Each row has a name. Each piece below is followed by the name of the row it came from, unless a question asks for something else. Each question is about the rows just above it.

[-23  22  -7  10   8 -39  40 -88   0   3  -5   4  -5 -11]  Y
[-15 -60   2   2  -2 -11  -8 -60  11  -8  -6 -60  20  -8]  H
[ -3  -8 -22  15  14   9  -3 -59  12 -29  16  18  11   5]  U
[  5 -13 -11  -6  -5   8   3  20  17  -4 -26  41  20  12]  B
[ -6   8  -5 -13   5 -11  27 -20  -3 -14  22  -5  16  -3]  Q
[ -7  -2  -4  10  -3  -3   9  -6   3   3  16  39 -11   1]  R
[-16 -12   3  13  -3  15   2 -24  14 -15 -20  17   1   0]  M
Count of [-60] in H: : 3
Which row holds [ -6   8  -5 -13   5 -11]? : Q
q: [ -7  -2  -4  10  -3  -3   9  -6   3   3  16  39 -11   1] : R
q: [-16 -12   3] : M

[  4   9  -9 -29  14 -11   0  -1  16 -30  -9   6  -4  -3 -19   8  -5  -5
 -18 -12  -1 -19 -38  -5] -> J
[ 15   2 -14 -22  18  -1   5  18   3  -9  -2  18  11 -11  -5   1 -11   2
 -14  -9  -3 -14 -20  -5] -> F
[  2  11  -6 -20   9  -1  -2   5   7 -19   1   9  -3  -3 -12   4  -7  -3
 -10  -6  -2 -14 -26  -6] -> T
[  8  -4 -13  -9  31   1   7  26   1   4   6  11  14 -13  15  -3 -10   4
 -16  -2  -1  -3   5  -6] -> D
[  4   9  -9 -29  14 -11   0  -1  16 -30  -9   6  -4  13 -22  12 -10  -5
  10 -13  -3 -12 -32   4] -> C
[-39   3  25  19   1 -13   3  -6  72 -33  43 -26 -20  14 -11   2  -7  -2
  -3  -4  -6  -8 -15  -4] -> K
[-10  -6  10 -13  -3 -12 -32  -6  72 -33  43 -26 -20  14 -15  -7 -13 -17
 -24 -10   2 -10 -64 -11] -> Z
[-5  3 -3  3 -4 -7 11 -2  2 13 -5 -4  5  8 -6  1  1  4 -3 -2 -3  6 11 -1] -> V
[ 32  -3 -20 -27  31  -6  14  30   3  -6 -10  32  32 -16  -5   1 -11   4
 -16 -13  -7 -14 -21   0] -> P
Where do [ -9   6  -4  -3 -19   8  -5  -5 -18 -12] appear? : J
Which row holds [-38 -19] read backwards? : J
q: [  4   9  -9 -29  14 -11   0  -1  16 -30  -9   6  -4  13 -22  12 -10  -5
  10 -13  -3 -12 -32   4] : C
[-32 -12  -3 -13  10  -5 -10] is which row, read backwards? : C

[ -7  15 -26 -52  72  32 -53  33  23] -> L
[ -1   1 -36 -75 -26 -66  15  17 -80] -> W
[ -7  32 -26 -75 -26  23 -53  -7  32] -> X
q: [ -1   1 -36 -75 -26 -66  15  17 -80] : W
[ 23  33 -53  32] is which row, read backwards? : L
q: [ 15 -26] : L
Count of [-53] in X: : 1
Count of [32] in X: : 2
Which row holds this, read backwards? [ 15 -66 -26 -75 -36   1  -1] : W
Which row holds this, read backwards? [ 17  15 -66] : W

[ 11 -13   5 -16 -38  -1 -12   4  18  38 -32  31 -22 -14  -3 -39   0  30
 -50 -12   7   4 -13 -14 -11  15  -6 -31   4  19  10 -10 -17 -11   2  19
  26 -31 -17 -13  44  -1  47] : E
[ 15  15   2  -3  12  28   1   1 -23  -9  16 -10 -19 -19  11  -5 -23 -28
  21   5   5  -2 -23 -22 -36  -2 -12 -11   5  38   2  -2 -25  -9 -27 -37
  -8  -7   7  -8  -4  -9  -5] : A
[  9  20  -3   6  40  43  29 -10 -21 -19   8 -42  -9 -55  15  -2 -14   4
  30 -12  14 -50 -24  -5 -77  11   8  25  23  37  18 -44  -6  13  -5 -63
  -4   1  -7  14   4  -1 -62] : G
[ 12 -56 -30 -10 -14 -24   7  20  46  57  -6  33  -4  12 -27 -33  33  25
 -35   6 -22  29  13  16   7   9  28 -51 -10 -38 -25  23  24   3 -11  38
  32   8  21  -1  29  -4  50] : S
[-42  33  23  -8 -52  -4 -29  -5  -1 -38 -57  28   2   2  24  13   3  -9
   0  -3   7 -12  25 -17  42 -15 -42  55 -20  -4  45 -24  17   5  51  32
 -20 -12 -58  15 -17  -2   9] : N
How many times does G hold [-3]? : 1
Which row holds [  4  30 -12  14 -50]? : G
Which row holds [-31  26  19] read backwards? : E
[-62  -1] is which row, read backwards? : G
q: [15  2] : A

[ 51 -18 -62  16  24 -56 -14  -9 -24]  Zafut
[ 7  7 58  6  7  6 70  7  4]  kenar
[ 41 -14  -4  38  -4  -4  16  -4 -76]  Gema
[-76  24   8 -18 -62 -56 -14  -9  44]  Pom
[-14 -56 -62 -18   8] is which row, read backwards? : Pom
Which row holds [-18 -62  16  24 -56 -14  -9]? : Zafut
Times [-5] occurs in Gema: : 0
Times [7] occurs in kenar: : 4
[  8  24 -76] is which row, read backwards? : Pom

[-24 -19 -35  28 -10 -52 -34  15  -4  -8  -4] -> lemuk
[-46 -51  14 -45 -42 -49  36   4 -19  24 -30] -> nida
[-46 -46 -46 -22 -42 -49  74   4 -19   4 -50] -> nanal
Count of [-46] in nanal: : 3
Times [-30] occurs in nida: : 1
Times [-52] occurs in lemuk: : 1
Which row holds [ -8  -4  15 -34 -52] read backwards? : lemuk
[-34 -52 -10] is which row, read backwards? : lemuk
How many times does lemuk hold [-35]? : 1

[  6  19  24   6   1 -19  17  18  19   6] = mula
[  8 -10   5 -64 -73  -3   4  15  70  46] = nasel
[ 60 -50   4  22 -19  18  17   1 -32 -34] = bili
[  1 -19  17  18] is in which row? : mula
Which row holds this, read backwards? [ 19  18  17 -19   1   6] : mula
Count of [-34] in bili: : 1
Count of [6] in mula: : 3

[  6  40  40 -24] = mufuf
[-73  39  40 -78] = vido
[-11  14 -15 -11] = dez
[  6  28 -78  40] = Bep
[ 1  1 -7 21] = Tus
Times [41] occurs in mufuf: : 0
q: [1 1] : Tus
q: [ 39  40 -78] : vido

[-26 -47  13   2  10   7   9  -7   9   1   8  -2   2 -34   0   6 -28   4
 -30  12 -23 -17  10   6] : ged
[-22 -14  13 -34 -17   7   2  -2   1   0   8 -34  -7   9   0   6 -28  43
 -19 -14  -9 -12  -8 -12] : sopem
[-26 -55  21   1  -3   1  36  21   1  21  23   1  15  21   9   1 -49  47
 -72 -16 -53 -46   1 -23] : Fuda
q: [ -7   9   1   8  -2   2 -34   0] : ged
Which row holds this, read backwards? [-28   6   0 -34   2  -2   8   1   9  -7   9   7] : ged
Times [0] occurs in Fuda: : 0

[-11   8 -14  10] : bukuz
[ 44   9  45 -29] : tade
[-26  -1  -5  -5] : vufu
[-39 -12   9  -7] : fumo
[82 -5 21 22] : gasa
[44 10 44 44] : Duni
Times [44] occurs in Duni: : 3
q: [82 -5] : gasa

[-28  -5  -3  -4  -4  -4] -> Nif
[-58 -11  15 -54  64  -8] -> bemin
[-57 -16 -57 -75  71 -57] -> tenub
Count of [-4] in Nif: : 3
Count of [-57] in tenub: : 3
Count of [64] in bemin: : 1

[ 89  18  20   0  52  50 -34   4 -39 -57] -> geso
[-44  -4  15  12  49 -28 -16   6 -37 -22] -> dero
[-73  -7   1  -5  -8 -39  19   2  -7 -18] -> nimin
[ 40   7   1  -5  -3  25  -4  -1   1 -11] -> ser
[ 46  13  15   6  -1  38 -18  -3  16 -13] -> Rinev
[ 51   3 -17 -20 -24  21  16  -1   0  -4] -> nusa
[-89 -10   7  11  -2 -45   8   0   7   7] -> pivob
[-57   4  27  16  -4 -13  -9  -2  21 -21] -> lib
[-11  -3  -2  -2   3   3  -2   2   5   2] -> rin
[ 38  10  10  -8  21  21  -8   3 -27 -48] -> rimoz
Which row holds this, read backwards? [  6 -16 -28  49] : dero
[-20 -24  21  16] is in which row? : nusa
q: [ -4  15  12  49 -28 -16   6 -37] : dero
The row with [-11  -3  -2  -2   3   3  -2   2   5   2] is : rin
q: [ 4 27 16 -4] : lib
Which row holds [-13  16] read backwards? : Rinev

[-43   7  34 -48  51 -28] -> Mozev
[-10 -13 -42 -16  11 -75] -> Dibim
[-13 -79  39   5   1 -17] -> Tik
[ 34  51 -48   7 -43  15] -> vaki
[ 14 -10 -17  67 -49 -28] -> kaso
Which row holds [ 34  51 -48   7 -43]? : vaki
Which row holds this, read backwards? [ 34   7 -43] : Mozev

[-16  14 -53  31   3 -53   4  15  38 -38  12  28  15  15 -44 -12  50 -53
 -15 -53 -18  21  28  26 -42  49  33  35 -48  23 -51  25  15 -42 -18 -42
 -35 -22  -9]  foz
[-47  22  20  -5  23 -22 -44 -38  28  38  -4 -52 -12  12   4  50 -39 -24
   7 -23 -32   3 -15 -21 -19  29  16 -47 -20  -1 -24 -40  42  -3 -22  30
  24 -15 -30]  zunek
[ 31   8  81 -42 -51 -18  88 -18   8 -50   1  74  38  -5  71  76  12  61
 -87 -73 -26 -18  52  54  46  -4  72 -52 -22 -22  48   7 -33  34  60 -32
 -15  -3 -72]  Gimal
[-35 -65  40 -13  30  25 -15  72 -39  24 -14 -24   0 -33   3 -32 -23 -17
 -15 -18  16   6   6 -30 -29  12  53   2   4 -11  28  -1  58  -6  24  -7
  19   3 -12]  giber
[-19 -21 -15   3 -32 -23] is which row, read backwards? : zunek
q: [-33   3] : giber
[-18 -53 -15] is which row, read backwards? : foz
Which row holds [-26 -73 -87  61] read backwards? : Gimal
How many times does foz hold [-54]? : 0
[-44 -38  28  38  -4 -52 -12  12   4  50 -39] is in which row? : zunek
How many times does foz hold [15]? : 4

[ 36  15   2 -21 -40 -15   0  18  15  14  35   8  -7 -26   3  14  15  -2
 -26 -13] : Zude
[-40  40  21 -12  -8  34 -26 -42 -61 -28  -3  38 -41 -19 -14  -7  40  26
  -1   0] : bani
[ 70  -7  14 -15  13 -15 -32  78  43  41  14  38 -41 -14 -14  -7  28  26
  -1   0] : momez
[ -2  40   1 -12  -8  34 -26   1 -61 -28 -24  -3 -15   1  18  40 -18  -2
  26  -2] : dagu
[ 12  60   6 -16  33  32 -72  36 -24 -32 -40  38 -61  20  -4   0  17  27
  56  47] : Bab
How many times does dagu hold [-1]? : 0
Times [40] occurs in dagu: : 2
Times [15] occurs in Zude: : 3
q: [ -2  40   1 -12  -8  34 -26   1 -61 -28 -24  -3 -15   1  18  40 -18  -2
  26  -2] : dagu

[  0  62  67  48 -10  13   6]  Fug
[-23  14  -8  -7 -13  17   6]  magak
[  9 -18  11  -1  29 -23  -2]  kefo
[-23 -13  -7  17  -8  14 -20]  fiz
[-24 -48 -65 -16 -17  33   7]  Rizot
q: [ 67  48 -10] : Fug
q: [-24 -48 -65 -16 -17  33] : Rizot
[ 17 -13  -7  -8  14 -23] is which row, read backwards? : magak

[ 48 -38  58  -7 -49 -32 -33  23  17  24 -22 -29 -41  46 -45  28 -14  39
   8 -29  12  53 -15] = dad
[  0 -21 -40 -54  30  14  58  -9 -19   4 -23  -3  33 -55  23 -55  14   3
  19  -2  61 -68  12] = muzi
[-21 -12  -7 -33 -44  28 -23 -77 -22  24  25  16  -7  29   8  59 -37 -21
   6  43   5  70  -6] = Nen
[  5  33 -21  87  32 -60 -27 -47 -12  -6  27 -14 -30  12 -23  19 -40  -4
 -41   4 -32  48 -20] = toko
[ 20  27  -1   8 -27  87 -20 -37   6  65 -46  -3  26   0 -52  -7  11 -10
  50  18  20  33 -36] = kob
[ 16 -30   8  -1  43 -42  -1 -26 -33  57  -9   5   5  30 -31  23 -31 -35
 -39  14   9  63   5] = Lat
[-14  80 -10  81   9  51 -43 -27  22  12 -13   9  25   5 -38 -21   7 -17
  13  20 -46  25 -42] = bosop
[ 63  15 -32  12 -12  15 -14 -48 -22  56 -27  -3 -12  -7 -33  -9 -26   4
  34  21  82  57 -25] = tizip
[-55 -68 -25 -37   2  31  37 -19 -32  -9  46 -17  18 -52 -17  42  37 -16
   0 -22 -56 -26  18] = Guk
Which row holds [-33  -7 -12  -3] read backwards? : tizip
Count of [25] in Nen: : 1
Times [5] occurs in Lat: : 3
q: [  5  30 -31  23 -31 -35 -39  14] : Lat

[23  3  3  3] = zove
[ -7 -15  16  50] = rego
[  5 -26 -28 -55] = tid
[17 52 50 16] = Kuz
[52 16 24  4] = Bemak
Which row holds [52 17] read backwards? : Kuz
Times [3] occurs in zove: : 3
q: [50 16] : Kuz
q: [-15  16] : rego
Which row holds [16 52] read backwards? : Bemak
q: [16 24  4] : Bemak

[ 37 -26  64 -21 -50 -15  -2  -1  43 -12  13 -35 -10   4  15  23  27  34
  68 -24   0 -13  -3  -9   1   6  41   2  19  12  -2 -37   5  -9 -20 -35
 -11  47 -16  21 -13  -1   9 -20  52  10  -7 -29   2 -43  48  28  57  41
   0] : kinov
[  8   4 -22 -18   3  10 -14  14   4  27 -22  -2   8   2  -7 -33  -9  13
   4 -27   4  25  -6  11 -20  -6  22   8   5 -21  -1   5   2  25 -15   4
   7   5  25 -28 -19 -13   7 -28 -44 -40 -13   6  10 -20 -14   5 -11  20
 -10] : Koset
[  7  -2  17   1 -19  -5  48  17  -6   9  16 -12 -17  -9  -9  16 -44 -16
   7  20  16 -26 -21  18 -23 -16  -7   9 -16  -2  23  -9  10 -21  15   4
 -31 -27  18 -19  -9  22  -3  -3 -11  14  -9 -17  26 -21  25 -17  25 -18
   0] : nove
[-22   1  -3   3 -45  40 -12   7   3   2  28  -2 -51 -12 -52  26  20  16
   1 -14   0 -15 -45 -24  34   8  13  26  23  -5 -28  12  -2 -24 -22  18
 -40   6 -20  -7   3  17  31  25  15   4  -3  26  -5  10  36 -33 -29 -15
  21] : vuzef
[-31  -8  -3  23 -25   5 -31   6  -2   4 -23 -14   8   8   2 -19  33  -3
 -19  -4 -11   1  25 -13 -19 -13   3  25   8 -23   1  -5  11  18 -26  -8
   6  -1 -21   7   3   1  12  -9 -23 -18  14  15  -4  14 -25 -14  -2   2
 -22] : Pon
[  9 -16   1  23  -9  10 -21 -23 -46   4   0  38 -34   5   8 -29  43  14
 -15 -14  -7  38  -6 -55   5   6   3 -18  23 -16 -18  34  22   9   3 -21
 -16  14 -19  18  11   0  28  15  31  10 -12   2 -17  24  -2  41   9   6
  -3] : dala
[ 16  12   1  20  10 -24  34  -7  -1 -16 -19 -29  12   7  26  -4   6  -1
  40  10 -15  16  22  26 -11  25   0 -12 -33  39  -2 -31  -8  -2  23 -25
  42  -5  23   1 -19 -15  -5   0   5  -5  -9 -17   3 -16 -13  15  -2   8
  22] : kagi
[-21 -16  21  28 -17   8 -42 -51  -6  17  12  12 -12   5   3  21 -15   2
  50 -18  -4  10  55 -44  55  15   6 -24   7  21 -10  20   7   5  45  -2
  34 -13  -2 -24  11  -5 -30 -16  26  -1 -24 -15 -37  33  56  40   7   5
   4] : nafi
[ 18  28  11  52 -45  30   1  17  15   2   5   5   4 -15 -28 -50  21  -2
  -2  36  30  -2 -61 -42 -22  21  28  32 -22  22 -22   5  18  18  10 -25
  18 -19 -22  24   6  27  34  39  24  18   1 -34 -18  10 -10  23  -4  13
  13] : mik
[ 51  15   9 -14   0 -51  48  24 -27 -30 -25 -11 -21  25  32   0  -2  -7
 -13  22  32  13  28  22 -17 -26 -26 -15 -26  24  15 -41  28 -27  18 -11
 -13  -2   4   7 -13 -13  -2  10  12  10 -12 -19  -7 -10  -2  35  28   9
  -4] : Pas
q: [-31  -8  -2  23 -25] : kagi
[-21  10  -9  23  -2 -16   9] is which row, read backwards? : nove
How many times does Pas hold [-2]? : 4
Count of [21] in nafi: : 3
q: [-26  64 -21 -50] : kinov
The row with [ -3  -3 -11  14  -9 -17  26 -21] is : nove

[ 40 -27  36  14  54] = Giv
[-16  14 -10 -28  24] = vas
[ -1   8 -50  -8 -16] = Didi
[ 54   5 -23  20 -16] = Lefo
[ 50   7 -20  40 -38] = sogaf
[-22  13  -3 -39  26] = nad
[-68   4  21  10 -18] = siba
[41  9 28 32 54] = mizi
[ 39 -30  37  10  55] = gan
[ -6 -16  34  20  56] = lirot
[-23  14  -3 -42  24] = nemug
[-82 -20  -4   5 -18] = zok
q: [-30  37] : gan
Times [10] occurs in siba: : 1
[ 10  37 -30  39] is which row, read backwards? : gan
[-16  -8] is which row, read backwards? : Didi

[ -1  27  28 -23   5  -5  23 -42] = dupub
[ 25  -1  27 -23   5  -5  23  23] = pobe
[ 25  -1  27 -23   5  -5  23 -42] = kov
[-50  64 -23  31  50 -21  29  -8] = gipu
[ 25  -1  27 -23   5  -5  23 -42] is in which row? : kov
Where do [ -1  27  28 -23   5  -5  23 -42] appear? : dupub
Count of [27] in pobe: : 1

[  9 -39 -30 -49 -40 -39  14  20  42] -> dutop
[ 42 -35  14 -49 -40  14  14 -40 -40] -> Kup
[-40 -40 -40 -40 -40  43  53  43  43] -> pura
[-17  10  31 -71 -39  10  53  51  31] -> Ful
How many times does Kup hold [-40]? : 3
Times [10] occurs in Ful: : 2
Times [-40] occurs in pura: : 5
Count of [-39] in Ful: : 1
Count of [43] in pura: : 3
Which row holds this, read backwards? [-40 -49  14] : Kup
Times [13] occurs in Kup: : 0

[ 54 -42  14 -33 -36 -67   3 -33 -66 -11   5 -26  31 -45  10] -> kif
[ 54 -42  14 -33 -36 -67   3 -33 -66 -24 -26  -7   2 -33  27] -> rulo
[ 27 -31 -10 -29 -29 -10 -29 -29 -41   9 -10   7   6  -5 -10] -> sur
q: [-33 -66 -24 -26] : rulo
How many times does sur hold [-10]? : 4
[ 54 -42  14 -33 -36 -67   3 -33 -66 -11   5 -26  31 -45  10] is in which row? : kif

[-31   0   1  -7   1 -24 -31 -40] : Pavat
[-86  -9 -51   9  12 -58 -62  17] : perof
[ -9 -86  17  91  14  11 -33 -57] : zoge
[ 23 -34 -48  23  28  13  10  23] : Lif
[  9 -51  -9] is which row, read backwards? : perof
Times [23] occurs in Lif: : 3
[ -9 -86  17  91  14  11 -33 -57] is in which row? : zoge
Count of [1] in Pavat: : 2

